X =
[[ -25.18   45.43  -24.35   35.34   64.79]
 [ 238.73   87.54  103.93   63.46  176.89]
 [  -4.30   49.86   30.38   24.66   14.02]
 [ -57.86   64.24   47.31   29.72  -39.53]
 [  67.39   69.13    1.98  -41.63   61.49]
 [  45.78   26.79   54.69   67.79   23.08]
 [-144.80   48.74   40.75   50.05   21.07]
 [  28.77   87.88   51.58   55.54  -19.02]
 [ 171.52   17.05   81.75   57.24  146.07]
 [ 154.67   29.15   55.61   44.01   40.56]
 [ -95.93   18.09  101.17   43.19   -5.49]
 [ 118.20   10.39   58.59   75.78   41.20]
 [ -51.69   15.24   47.58   77.24  119.98]]
Indices start at 1.
What is the entry in row 2 and column 1? 238.73
What is the entry at row 3, column 3? 30.38
What is the entry just left of -19.02? 55.54
The entry just right of 24.66: 14.02
The entry directly below 44.01 is 43.19
What is the entry directly below 49.86? 64.24
The entry in the bottom-left corner is -51.69
What is the entry at row 1, column 1? -25.18
The entry directly above the smallest entry is 45.78
What is the entry at row 1, column 3? -24.35
What is the entry directly below 21.07? -19.02
The entry directly above 30.38: 103.93
The entry just right of the smallest entry is 48.74
What is the entry directly above 21.07? 23.08
What is the entry just left of -39.53? 29.72
What is the entry just right of 45.78? 26.79
The entry directly below -39.53: 61.49
What is the entry at the centre? 40.75
The entry at row 3, column 2: 49.86
What is the entry in row 3 and column 1? -4.30
The entry in row 1 and column 2: 45.43
What is the entry directly below 63.46? 24.66
What is the entry directly below 1.98? 54.69
What is the entry directly below the smallest entry? 28.77
What is the entry just right of the largest entry? 87.54
What is the entry directly above 61.49? -39.53
What is the entry directly below the centre entry? 51.58
What is the entry just right of the centre entry? 50.05
What is the entry just left of 44.01? 55.61
What is the entry just left of -41.63? 1.98

A =
[[ 0.30  0.07  0.41  0.33 -0.86  0.07 -0.14 -1.91  0.28 -0.66  0.09]
 [-0.40  0.51  0.11 -0.03 -0.96 -0.16 -0.31 -0.35 -0.93 -0.66  0.11]
 [ 2.19  2.52 -5.69 -0.20  2.35 -0.90 -0.50  2.69 -2.11 -0.60 -1.24]
 [ 0.26  0.56 -0.89 -0.15 -1.91 -0.69  0.06  0.55 -2.75  1.38 -0.87]
 [ 1.13 -1.02  0.29  0.12 -1.42  0.09 -0.04 -0.72  1.50 -0.07  0.25]
 [ 0.28  0.22 -0.34 -0.14 -0.18  0.20 -0.02  0.24  1.90  0.49  0.42]
 [ 0.42  0.40 -1.10  0.13 -0.37 -0.23  0.14  0.50  2.21 -0.57 -0.10]
 [-1.50  0.03  1.95  0.09 -2.73  0.24  0.01  0.24 -1.63  0.12 -1.10]
 [-1.34 -0.23 -1.13 -0.03 -0.72 -0.35 -0.08  0.30 -1.82 -0.41 -0.71]
 [-0.04 -0.53 -0.53  0.07  0.92 -0.36  0.12  0.51 -0.31  0.28  0.58]
 [-0.90  1.65 -0.36  0.25  0.43 -0.14 -0.17 -0.24  5.42 -0.40  1.19]
 [ 0.10  0.51 -0.61 -0.05  0.27  0.12 -0.14 -0.61 -1.80  0.09 -0.28]
 [-0.51 -0.34  0.07 -0.07 -0.39 -0.20 -0.13  1.13  0.05 -0.08  0.00]
 [ 0.35  0.07 -0.36  0.07 -0.42 -0.53  0.18  0.24 -2.00 -0.15 -0.82]]
Rows and columns are numbered from 1.
Report the bottom entry of the column that holds the largest entry.
-2.00
The entry just left of 0.50 is 0.14
Report the bottom-right entry.
-0.82
The top-right entry is 0.09
The entry in the top-left corner: 0.30
Report the entry just left of the smallest entry.
2.52
The entry in row 1 and column 2: 0.07
Report the entry in row 2 and column 3.
0.11
Report the entry in row 2 and column 1.
-0.40
Report the entry directly below -0.13.
0.18
Report the bottom entry of the column that holds the smallest entry.
-0.36
The entry just right of the largest entry -> -0.40
Report the entry at row 3, column 3.
-5.69
Report the entry in row 3 and column 1.
2.19
The entry in row 2 and column 2 -> 0.51
Report the entry directly below 1.90.
2.21
The entry directly below 0.43 is 0.27
Report the entry just right of -0.41.
-0.71
Report the entry just left of -0.82.
-0.15
Report the entry just right of the smallest entry.
-0.20
Report the entry directly above the largest entry.
-0.31
The entry just left of the largest entry -> -0.24
Report the entry directly above 0.40.
0.22
The top entry of the column that holds the largest entry is 0.28
The entry in row 1 and column 3 is 0.41
The bottom-left entry: 0.35
Report the entry directly below the smallest entry.
-0.89
The entry directly above -2.73 is -0.37

[-16, -5, 6, 30, 46, -29, -27, 46, -20, -33, -36, -16, -4, -15, 40, -15]
The 2nd entry -> -5
Report the third entry from the right.
A: -15
Report the 1st entry from the right.
A: -15
Report the first entry from the left.
A: -16
The third entry from the left: 6
The 2nd entry from the right -> 40
The 3rd smallest entry -> -29
Report the entry just right of -33.
A: -36

data =
[[1 7 4 4 7 5 5 7 6 6 3]
 [1 7 5 4 7 5 5 7 5 6 3]
 [3 3 6 3 8 7 3 3 4 5 4]
 [9 4 5 6 2 4 6 4 4 4 6]
 [5 8 4 6 3 3 6 7 6 5 5]
 [6 7 4 6 2 3 7 6 5 5 5]
 [8 6 4 6 1 3 6 6 5 4 6]
 [5 3 6 3 7 7 3 3 4 5 5]
 [2 4 6 3 8 6 3 4 5 5 4]
 [1 7 5 4 7 5 4 6 5 6 3]
 [2 4 6 3 8 6 3 4 5 5 4]
 [6 7 4 6 2 3 7 7 5 5 5]
 [2 8 4 6 4 4 6 7 6 6 4]
 [4 8 4 6 3 3 6 7 6 5 5]
 [8 6 4 6 1 3 6 5 5 4 6]
 [8 5 4 6 1 3 6 5 5 4 6]]
Indices start at 1.
The entry at row 3, column 1: 3
The entry in row 3 and column 2: 3
The entry in the bottom-left corner: 8
The entry in the top-left corner is 1
What is the entry at row 1, column 2?
Answer: 7
What is the entry at row 2, column 2?
Answer: 7
The entry in the bottom-right corner -> 6
The entry at row 2, column 3 -> 5
The entry at row 2, column 1 -> 1
What is the entry just right of the largest entry?
Answer: 4
The entry in the top-right corner -> 3
The entry directly below the largest entry is 5
What is the entry at row 1, column 3?
Answer: 4

248  109   96   50   54  168  140  157  186  135   98  212   60  129  136  168
The fourth entry is 50
Report the first entry from the left.
Answer: 248
The third entry from the right -> 129
The entry just right of the smallest entry is 54
The first entry from the right is 168

grid =
[[120 150 160 151  91  98 154 116 234 165 157]
 [109 133  86 121  22  72 157  78 236  84 243]
 [115 145  21 165 210 116 151 157 144  67 157]
 [140 113 148 151 158 115 162 154 126  87 159]
 [130  93  97 122 183 131 152 166 113 106 108]
 [ 89  99 168 168 105 165 164 177  89  82 128]
 [128  87 183 160 150 146 199 102 103  66 148]
 [128 147  66 151 163 101 108 133 110 133  95]
 [146 106  96 122 126 195  79  82 124 183 137]
 [106 104  79 131 138 128 159 142 156 133  81]
 [120 102 137 134 107 174 179  77 149 137 149]
 [128 129 194 212  67 175 171 176 174 146 127]]
Rows and columns are numbered from 1.
The entry in row 1 and column 3? 160
The top entry of the column that holds the largest entry? 157
The entry in row 2 and column 1 is 109
The entry directly below 104? 102
The entry just left of 194 -> 129
The entry just right of the smallest entry -> 165
The entry in row 1 and column 2 is 150
The entry in the bottom-right corner? 127
The entry directly below the largest entry? 157
The entry just left of 81 is 133
The top-left entry is 120
The entry in row 3 and column 1 -> 115
The bottom-left entry? 128
The minimum? 21
The largest entry? 243
The entry just right of 199? 102
The entry just left of 158 is 151
The entry at row 3, column 2? 145
The entry directly above the smallest entry is 86
The entry directly above 177? 166
The entry at row 2, column 2? 133
